Each run below is a few steps of one of 7 hidden systems, one row a step.
path 1, Z (8 x 26):
[[ 17   7  23 -11 -28  26 -13  28  21  31  13  37  27  -7 -25 -20  44  -2
    2   5  30 -33  19  -2  50  -3]
 [  8   4  -8  16  50   4   4 -29 -18 -13   3 -54 -27  10   8  -6 -49 -15
  -34  27 -21   9 -17 -30 -24  -7]
 [-11  -4  -2   6 -29 -30 -15   3   3  -3 -27  25  20 -24  18   3  23  18
   58 -37  -6  15  28  55  -3   8]
 [ 25   9  29 -22  23  40   6  34  10  23  41  10  -9  20 -33  -7  -1  17
  -36  37  14 -24 -13 -31  30  -8]
 [  2 -15 -35  30   9 -42  -7 -32 -19 -23 -27 -43 -14 -25  20 -13 -20 -31
    5  -7   3  12  23  -1 -49   7]
 [ -9  26  28 -14 -18  30 -10   9  23  12  -9  40  30  -3  -2  -7  30  27
   28  -4 -22   1   7  43  57 -12]
 [ 25 -20  16   9  39 -10  12  17 -19  18  45 -25 -37  13  -8   1 -39   8
  -21  20  18   2 -25 -44 -39  11]
 [  0   9 -36   7 -27 -25 -13 -12   0 -36 -53  -5  14 -34   3  -4  22 -17
   16 -16   7 -13  54  39  -3  -7]]
path 2, G (8 x 26):
[[ 28 -16  -4  21  11 -60   5  13 -10 -10   8 -33 -13 -20 -10  -3 -30  -4
  -12 -14  44 -24  33  21 -45   9]
 [ -1  12 -25 -36   3  48 -18   7  21 -12 -28  30   4  -1 -16 -33  28  -7
   10  37 -13  13  31  25  43 -15]
 [  7   0  49  41  23  -3  -8 -26 -12  45  34 -28   2   1  29 -20 -24  -3
    8  -8 -24  17 -39 -31  -1  -2]
 [ 22  15  -7  -2   4 -37  12  28 -10 -43 -21  -6  -7 -26 -13  29 -15  40
    4 -10   9 -21  40  51 -23  -6]
 [  0 -23  -7 -32  16  37 -17  14  25  33  22  34 -13  21 -22 -50  17 -17
   13  41  19  24   5  -5  26  16]
 [ 17  21  24  52   6 -13 -10 -41 -18   4  -5 -56  18 -25  32 -16 -26 -22
  -19  -9 -23 -19   0 -16  -1 -32]
 [ -1  10  -8 -24  17  -5   1  34  -3 -28 -17  29 -18  -3  -4  28  -3  63
   43  -1 -26  26  12  50  -8   5]
 [ 25 -29  26   6   6  -1  -9  16  15  57  49   8  -1   9 -20 -49   1 -27
  -12  12  54 -14   6 -13   4  14]]
path 3, Y:
[[ -2   4  24  -9  -6  -2  12   9  32  23  25  15  12  30 -48  -7  11  -8
  -22  -5  58 -51  17  18  28  29]
 [ -6  -6 -19   2   7  15  -4 -34 -12 -10  -9 -36   1  -6  40 -27 -36 -42
  -29  19 -38  28 -19  -8  -5 -47]
 [ -1  -2   7  14 -18 -14 -15  17 -11   7 -19  33  -1 -21   4  25  46  37
   69 -26 -10  17   8 -12  -7  36]
 [  6  19  19 -24  11  14  27  18  17  -9  27  -5   1  32 -35  22 -25  15
  -60  13  23 -47  -9  13  21 -12]
 [-15 -40 -45   3  -2 -19 -13 -29  -7  -3 -16 -21 -11  -5  28 -41 -16 -58
    5   6   1  41   8   3 -36  -3]
 [  9  30  36  21 -19  25 -13   5  -1  23 -11  25  24 -22   0   8  49  31
   39 -12 -19 -14   0 -22  46   7]
 [ -5  -2   1 -20  32 -13  35  16  -7 -24  27 -17 -26  31  -9  39 -55  30
  -37   6   2  -4 -27  11 -33  -2]
 [ -8 -33 -39  -5 -36 -20 -17  -6  12   8 -20  10  14 -14   1 -39  25 -56
    8  -7  37   2  41  20  -9   6]]
path 4, N:
[[ 10   4   0  -9   0 -37   7  23  19 -13  -1  12   2  -2 -33   1  -3  17
    3 -13  46 -35  48  68  -3  15]
 [ 13 -14  -6 -26  31  44 -17   3  14  24  19   7 -11  11  -6 -63  -8 -27
  -13  52  -4  28   4  -8  21 -17]
 [ 23  25  29  53   1 -16 -16 -22 -26   4 -18 -33  13 -46  36  -1  -1  14
   27 -18 -38   2   7 -12  -3 -20]
 [  4  13  20 -23  23 -15  17  35  16 -11  14  25 -11  17 -31  23 -14  59
   13  -6  15 -11  14  61   5  18]
 [ 21 -41  -8  -5  12   0 -15   9  12  37  30  -4  -8  -2  -3 -69 -12 -47
  -12  26  39  11  18  -6  -8  -5]
 [ 24  46   9  26  10  24 -21 -18 -14 -18 -39 -22  13 -39  18  -6   9  13
   10  13 -48 -10  21  -8  29 -33]
 [ -6   2  39   3  32 -23   5  13   6  15  26  15 -15  20  -5  16 -23  56
   43 -19  -8  22 -15  42 -13  34]
 [ 33 -25  -4  -9 -10 -22  -2  28   9  16  24  -6   6 -16 -16 -42 -13 -32
  -31  13  58 -29  37  20  -8 -18]]
path 5, B (8 x 26):
[[ 22  -3 -13 -31 -23  21  16  43 -10 -19  10  -1   7 -10  -5  13  -9  -1
  -61  24   9 -28  -7 -23   6 -54]
 [-29 -13 -34  16  17   1  -8 -39  -7  -7 -24  -8 -27  15   7   5  15 -21
   32   1 -15  34 -14 -48 -24  49]
 [-29  14  19  -7 -49  -1  17 -12  21   4   4  14  47  13   3  17  12  -9
  -23 -32   8 -36 -12  38  38 -21]
 [ 11 -35 -29 -32  14   6  13  41 -24 -11  19   2 -36   4   9  20 -27  15
  -16  25  -8  34 -30 -31 -44 -14]
 [-17  -1 -28  26 -37 -13 -12 -36   5  -4 -36  -2  17  -8  -7   1  52 -44
   14 -23  23 -26  23 -26   6  35]
 [-28  16  17 -33   5  39  22  -5  13  -4  20   7   9  41  -1  17 -27   9
  -41  13 -29   2 -47  11  32 -29]
 [ -3 -50 -25   7 -28 -48   2  18 -25   1   1   2  -9 -20  27  15   1  -8
   27 -27  14  29  -9 -12 -62  13]
 [  2  29 -18 -15 -25  33   7   1  13 -21 -23   8  14   2 -35  20  40 -11
  -36  14  16 -53  18 -25  40  -3]]
path 6, Y:
[[-16  -7  -1 -17   0 -33   0  11  22  -4  -3  27   1   8 -14  -6  -3  21
   34 -22  22   7  31  86  -5  21]
 [ 39 -15  20 -10  -6  25  -5  29  -5  32  37  -4  12 -16   6 -43 -11 -23
  -42  29  13 -12  -6 -27  17 -53]
 [ 13  15 -12  43  35 -24 -12 -26 -25 -23 -34 -36 -25 -23   7  11  -4  14
   32   0 -21  11  19 -24 -33  28]
 [ -6  17  28 -24   2   3   1  17  31   5   9  36  16  14 -21  -8   3  33
   17  -6  11 -11  21  77  37   4]
 [ 34 -34   4  -4   4  -3   5  26 -19  19  41 -26  -8 -13  20 -29 -38 -21
  -41  19  14   7 -17 -26 -29 -43]
 [ 14  22 -15  34  13 -14 -24 -21 -12 -21 -50 -13  -9 -35  -6  -2  30   5
   44  -3  -9  -5  49 -10  -4  29]
 [ -5  19  45 -22  32  19  10  12  25  18  31  19   2  31 -16  -9 -27  39
    1  11  -9   3 -13  54  36  -3]
 [ 28 -39  -9   9 -19 -42   1  19 -23   7  18 -27   2 -32  30 -16 -30 -24
  -22 -11  22   4   4  -3 -46 -32]]
path 7, Z, 8 rows:
[[-13 -37 -46 -14  17 -37   3  -6  -2 -22  -5 -13 -28  10   5 -17 -35 -29
   -2   8  17  32  16  34 -53  11]
 [  7  10  19   5 -51  30 -17   6   4  27  -7  26  41 -27  14 -19  48 -13
   12  -9 -11 -12   2 -10  48 -30]
 [  3  17   9  11  57   8  16 -13 -14 -13  12 -31 -38  27 -11  31 -37  30
  -16  19 -19   3 -32 -34 -20  21]
 [-10 -26 -21  -4 -33 -50  -3   7  12  -3 -13  15  13 -14   0 -12   9 -14
   25 -33  38   0  37  62 -20  15]
 [ 15  10  13 -22   0  62  -3  14   7  15  14   9   9   5  -6 -19   9  -8
  -36  37 -16 -10 -20 -37  47 -39]
 [ -9  -5  -7  41  23 -41   0 -34 -23 -10 -12 -36 -23  -7  18  24 -21   4
   26 -24 -14  18 -10 -19 -51  37]
 [ -7  13  11 -31 -26   6   6  25  30  -4  -3  41  27   5 -20   2  18  23
    3 -11  18 -24  23  66  37  -8]
 [ 18 -28 -11  -6  22  22  -1   8 -12  21  32 -19 -24   6   3 -25 -21 -27
  -32  38   5  18 -28 -61 -19 -12]]
path 8, T:
[[ 13  13 -28  -2  21   3  -2 -25   3 -31 -19 -43  -2  -6  -4 -28 -30 -37
  -47  27   3 -22  35  21   2 -31]
 [  8  -4  31   4  13   9 -24   6   5  37  11  22   6 -14  26 -42   1  20
   53   2 -31  46  -1  30  15 -11]
 [ 45  16  35  29   5 -15   9  30 -18   8  22 -20  -4 -20 -20  29  -3  29
  -22  -7  24 -54   2 -39  -8   0]
 [  4 -13 -40 -21  41  -8  -5  -4   8 -25 -13 -16 -28   6 -12 -35 -37 -19
   -6  34  11  22  38  44 -24   1]
 [ 16   1  43  24 -20  11 -24  -8  13  58  18  11  32 -21  18 -51  23 -15
   22  -8   1   0   2   3  39 -16]
 [ 34  26  18  15  36  -2  14  17 -28 -22   5 -35 -21 -14   2  34 -37  47
  -24  13 -28 -15 -13 -21 -17 -24]
 [ 10 -24 -17  -6  22 -35 -14  15  14   5   0  12 -21  -3 -21 -35  -3  -2
   32   3  41  13  49  46 -27  35]
 [ 20  10  28   7 -12  33 -10  -6  10  34  19 -12  27  -5   4 -46   2 -35
  -40  18   4 -27   0 -18  44 -44]]
path 9, V, 8 rows:
[[-30  -3 -47 -40 -14 -12  21   6  17 -46 -25  17  -7  28 -31  36   6  -3
  -16  -6  26 -15  19  37  -9  20]
 [-27 -39 -12 -13 -33  19   0 -16   6  34  27  10  11  23  17 -19  11 -55
  -21   0  10  20 -43 -41   2  -3]
 [ -7  30  -5  34 -21   1   2 -31 -25 -29 -43 -22  13 -22  19  49  23   7
    6 -23 -37 -18 -12 -42   2  -2]
 [-36 -12 -25 -35  -5 -13  22  14  14 -24  -3  33 -16  39 -26  48   4  24
    9 -18  21   1  -8  25 -16  42]
 [-11 -32 -14  -4 -42   1   9  -8   4  23  20  -8  18  12   5 -14   7 -66
  -49  -4  35 -19 -20 -38  -1 -16]
 [-24  21 -33   7 -12  26  -6 -32 -17 -34 -53  -8   2 -12  25  30  26  -3
   17  -1 -56  19 -14 -35   7  -5]
 [-34  -5  14  -5 -13 -24  22   1  13   4  14  25  -3  37 -21  51  11  26
   17 -39  19 -10 -27  11  -9  53]
 [ -3 -23 -34 -19 -40   0  20  10  -4 -18   5 -13  11   3  -3   8  -6 -47
  -66   5  33 -31  -6 -21 -12 -30]]
path 10, G:
[[  6  35 -15  18  16 -11  -6 -18  11 -32 -43 -11  -4  -9 -37   9  24   3
   12   2  18 -41  55  12  11  37]
 [-30 -10  15 -31  12  30   5 -12  27  24  27  19  10  40  11 -33 -26 -12
  -10  12 -19  33 -31  41  30 -18]
 [ 40 -17   6  30 -25 -33  -5  24 -40   5   4 -22   3 -54  32   8  -5   3
    1 -17   1  -5   1 -35 -39 -30]
 [ -1  33 -11 -14  36  21  -2   1  17 -27 -29  16 -20  19 -48  18  23  35
   21  23   1 -15  30   6  22  44]
 [-21 -24  21   1   1  -9   1 -28  17  41  37 -12  15  26  20 -50 -33 -45
  -17  -6  13  18 -21  29   6  -9]
 [ 35   8 -15   5 -23  -3  -1  29 -33 -30 -27 -10   7 -57  28  23   1  22
   -3   1 -28  -3  13 -11 -15 -51]
 [ -5   5  10   1  45  13  -7   0  16  15   7  22 -30  30 -42   3  20  29
   42  12   8  11   2 -18   7  67]
 [ -6  -4  14   8 -11 -24   9 -26  14  10  19 -30  26   6   8 -34 -38 -45
  -45 -12  25 -25   8  47   5 -30]]
path 11, B:
[[ 11  16 -14  31 -17 -23 -15 -26 -13 -26 -44 -30  21 -46  29 -16  -2 -18
    6 -12 -20  -4  37  28  -4 -31]
 [  9  20  32 -19  27  38  -3  32  10  15  17  38 -12  13 -24   9  16  58
   31  20 -19  11 -12  -6  32  17]
 [ 12 -22  16  33  12 -56   4 -13  -1  21  29 -36  -3   0  -1 -23 -38 -25
  -15 -21  42 -19  11  13 -35  16]
 [ 15  24 -27 -24   6  33 -16   9   2 -34 -45   8   4 -28   4 -17   8   9
    4  33 -31   9  40  31  28 -39]
 [  6  -7  52  28  21   2 -12  -1   0  58  39   9  -9  11  -2 -12   9  20
   37  -9   1  15 -31 -35   4  38]
 [ 12  18  -1  12   3 -38  16  -4  -2 -34 -14 -33   8 -13  -4  14 -35   4
  -31 -14  15 -41  35  52 -16 -21]
 [ 13 -14 -17 -34  26  38 -24  24  10  10  -4  37 -21  -3  -9 -39  17   9
   37  44 -12  47  17   4  13   5]
 [ 17  15  51  60  -7 -22  -4 -28  -6  40  21 -35  23 -13  13 -13  -2 -14
   -4 -26  11 -33 -10 -25  10   4]]
path 12, T:
[[ 11  16  29 -10 -29  13   9  14  19  17  22   7  36   4 -21  -8   9 -11
  -45  -1  28 -56   9  15  47 -28]
 [  4 -24 -20  -6  27   3  -1   2 -29 -10   5 -20 -31  -5  36  -5 -38   1
    1  22 -38  55 -27 -21 -39 -22]
 [ 12  20  12  29 -13 -21 -18  -3  12   5 -26  14  15 -23 -21   0  49  11
   41 -23  24 -31  47  11  16  38]
 [ -2   1  13 -30  27  23  23   8  11   2  37 -12  -8  41 -13  -5 -46  -1
  -59  30   0  -9 -29  10  16 -30]
 [ 10 -34 -19  23 -22 -39 -18   0 -24   7 -17  -5  -1 -41  38 -16   9 -15
   44 -22  -5  35  14  -1 -41  -2]
 [ 16  49  19  -5  18  41  -3   4  18  -5 -11  11   3   5 -40   9  27  27
  -10  25  -2 -42  19 -10  54   7]
 [-15 -30  10   2  25 -34  14 -13  -4  13  37 -23 -16  29  19 -11 -59 -11
  -10 -11   6  30 -28  24 -42   5]
 [ 27   0 -15  -1 -49   1 -17  29  -6  -9 -30  16  26 -52   8  -9  40  -6
   12  -4   8 -19  40   5  13 -32]]
path 13, N, 8 rows:
[[-16 -18 -25 -53  16  50   6  21  14   0  11  34 -23  36 -17  -5   4   0
   -9  39  -4  30 -24 -19  12   4]
 [  0  -6   9  55 -28 -26  -8 -39 -18  19  -6 -35  18 -24  31  -4   8 -37
    2 -29  -2 -11 -12 -46 -14   3]
 [-18  28 -14 -34  -4  12  26  14   7 -51 -21  17   1  16 -17  56  -5  44
  -13  -3 -16 -16  -2  35  12  -8]
 [-14 -55  -8  -6  -9 -10  -4   6   4  41  38  18 -12  22   4 -26   4 -35
   10  -2  33  31 -25 -28 -27  28]
 [  9  34 -12  17 -26  11   2 -20 -10 -31 -36 -28  22 -24   2  16  14 -21
  -40   0  -6 -49  17 -25  19 -33]
 [-39  -6 -11 -23  23   7  10  -5   2  -8  -3  27 -23  35   4  29  -5  33
   37  -3 -34  50 -35   9 -11  32]
 [  6 -27  14  17 -50 -32  10  11   1  27  29  -4  26  -9   4  -6  11 -38
  -29 -29  52 -38  -1 -10  -7  -8]
 [ -2  17 -47 -29  23  39   4  -2  -6 -52 -34  -7 -24   8 -14  20  -2   5
  -22  43 -28   3   3 -23   5 -12]]
path 14, V (8 x 26):
[[  2  -9   9  -4  -5  29   9  -9 -11  15  26 -22  10   7  27 -18 -29 -32
  -52  19 -18   6 -43 -33   9 -50]
 [ 11   7 -14  27  -6 -20 -17   1 -25 -18 -43   2  -8 -41  15  28  30  29
   59 -20 -24  18  20 -16 -21  20]
 [-18  12  15 -28  12   9  19   6  37   4  24  21   0  48 -50  10   0  10
  -20   5  35 -31   3  32  29  31]
 [  6 -39 -23   0 -12 -12   3  -6 -22   3  14 -30  -2 -11  38 -22 -32 -48
  -36   6  -1  21 -19 -23 -36 -41]
 [  1  30   3  15 -18  21 -23  -6   0  -3 -43  24  14 -28   4   9  54  23
   53 -13 -32   3  17  -9  34   9]
 [-13   4  19 -13  38 -10  30   4  13  -2  37  -6 -25  51 -34  31 -38  27
  -25   1  20 -16 -24   8 -12  33]
 [  9 -35 -33  -4 -45 -28  -7   4  -9  -3 -10 -10  18 -33  27 -28  -1 -51
  -18  -8  23   2  23  13 -23 -38]
 [ -6  29   8  -3   9  59 -15  -9   7   7 -17  24   2   5  -6   0  39  20
   27  22 -41  13 -13 -36  47   9]]

Which system made each run below?
path 15 (2 x 26):
[[-37 -36  -8  -4 -38 -14  12  -9 -14  18  20   7   7  13  40  19  -6 -20
    4 -30 -14  34 -54 -20 -28  -2]
 [ -5  11 -24  -7 -47  11   8  12  -3 -27 -31  16  14  -9 -18  47  51   0
  -12  -9  11 -39   4 -41  13   6]]
	Y
path 16:
[[ 14 -27   5  22 -45 -46   8  17 -14  14  16 -11  15 -21   1  12   7 -23
  -20 -34  54 -37   7 -18 -31   1]
 [-16  20 -47 -36  19  46   3  -9  12 -43 -35   9 -18  23 -27  13  11  -4
  -18  39 -14  -2  14  -8  22   4]]
	N
path 17, 2 rows:
[[-13   1 -29  23 -22 -36   3 -27 -24 -40 -43 -31  10 -29  36  26 -11 -10
    9 -29 -27   6   7  11 -33 -16]
 [  0  -3   0 -39  -3  36  -5  41  20  11   5  57  -5  15 -31   1  37  28
   26  20  12   9   6   2  29  21]]
	Y
path 18 (2 x 26):
[[-23 -17 -47 -47   6  -7   6  23  10 -41 -21  33 -22  15 -11  17  -7  18
   19   9   0  32  16  52 -18  10]
 [ 14 -17  32  12 -21   7  -6   4  15  58  45   5  18   9  -9 -38  16 -40
  -19   0  43 -23  -9 -32  21   3]]
	Y
path 19, 2 rows:
[[ 10 -21   5   6  12 -15 -25  18   7  29   3  31 -14 -11  -9 -29  29  16
   67  -3  16  31  25   8  -9  46]
 [ 28  38  47  14  10   7  12   3   4   8  20 -26  18  -3  -8   2 -27  16
  -45   3  -1 -49  -1  14  30 -38]]
	Y
path 20:
[[ -2 -16 -63 -52   3  25   6  25   6 -44 -21  13 -23  11 -22   4   1 -12
  -27  39  12   5  19   1 -10  -9]
 [-25 -15   6  23 -23  16 -16 -39   4  45   6   3  18  10  21 -25  32 -46
   14  -9  -8  17 -31 -51  17  13]]
	B
path 21 (2 x 26):
[[ -9 -10   0  28 -10 -48  15 -13   4   3  12 -19  -2  13 -24  20  -1 -20
  -17 -30  56 -43   7  -9 -29  45]
 [-23   0 -34 -44 -22  30   6  -5  14 -29 -19  12  22   7  13 -13  -9 -27
  -33  16 -21  12   2  45  26 -51]]
	Z
path 22 (2 x 26):
[[  8 -25 -24  -5  26   6  -6 -10  16  14  16  -8 -22  24 -32 -43  -3 -48
  -24  33  48  -6  18 -26  -8  29]
 [-11  27  -5  17 -15  20 -15 -42  -6 -13 -41 -21  26 -23  36 -14   5 -20
    2  -1 -54  11   1   9  27 -43]]
	N
path 23, 2 rows:
[[ -3  -6 -16 -25 -43  18  26  31  -7 -16   8   9   7  11 -11  47  14  -5
  -49  -1  14 -33 -30 -45   3 -21]
 [-44 -16 -53  -5  11   1  -5 -43  -1 -24 -35  -3 -21  22   9   4   8 -26
   24   2 -21  44  -7 -11 -24  34]]
	T
path 24 (2 x 26):
[[-16 -13 -19 -52 -18  45  -8  19  22   7  -2  46  10  13   1 -25  19  -7
    8  26 -14  36  -4  28  36 -25]
 [ 17   2  37  48  19  -7   0 -17 -19  34  27 -34 -11  -2   8   8  -6   3
   -1  -9  -4 -10 -33 -69 -15  20]]
	V
path 25 (2 x 26):
[[ 22 -24   7  12   6 -35  20  16 -18   6  39 -34 -17   5  -2  10 -44  -8
  -44  -3  37 -21 -14 -26 -45  -5]
 [-16  10 -57 -13  -1  17 -17 -22   6 -43 -63   5  -3 -11  -4  -8  27 -22
   18  18 -20  14  39  15  11   1]]
	B
path 26 (2 x 26):
[[-10 -16 -20 -12 -74  11  -3  12  -1   6 -17  32  33 -21  11   5  54 -26
    1 -14   8  -8   0 -21  18 -19]
 [-16  17   7   7  18  26  20 -21 -11  -8   8 -20 -17  33 -13  45  -3   9
  -23   6 -19 -11 -47 -67   2  21]]
	G
path 27 (2 x 26):
[[ 10 -39  11 -12 -40  -3 -16  37  -4  41  23  38  16 -24  30 -24  19   1
   36 -13   3  34 -13   2  -2 -19]
 [ 33  41  17  24  32  24  -1  -6  -7 -10  -7 -27 -12  -5 -31  14   8  16
  -19  26  -3 -45  13 -52  20  11]]
	V
path 28, 2 rows:
[[-28  37   0  -2  30  23   0 -21   8 -25 -30  12 -15  23 -15  36  14  43
   36   2 -40  14  -9   1  21  38]
 [-10 -31  13  -2 -18 -47  26  14   5  15  43  -5   5  22  -5  12 -32  -9
  -29 -32  50 -21 -16  24 -33   8]]
	V
path 29:
[[ 20 -28 -24 -25  31 -31   2  40  -6 -18  10   2 -35  -7  -7 -11 -40  22
    4  20  17  25  25  42 -45   0]
 [ 22  -1  24  10  -6  18 -27  -5  19  50  13   8  22 -15  -2 -68  24 -33
    5  13  21  -9  27   3  41  -8]]
	V
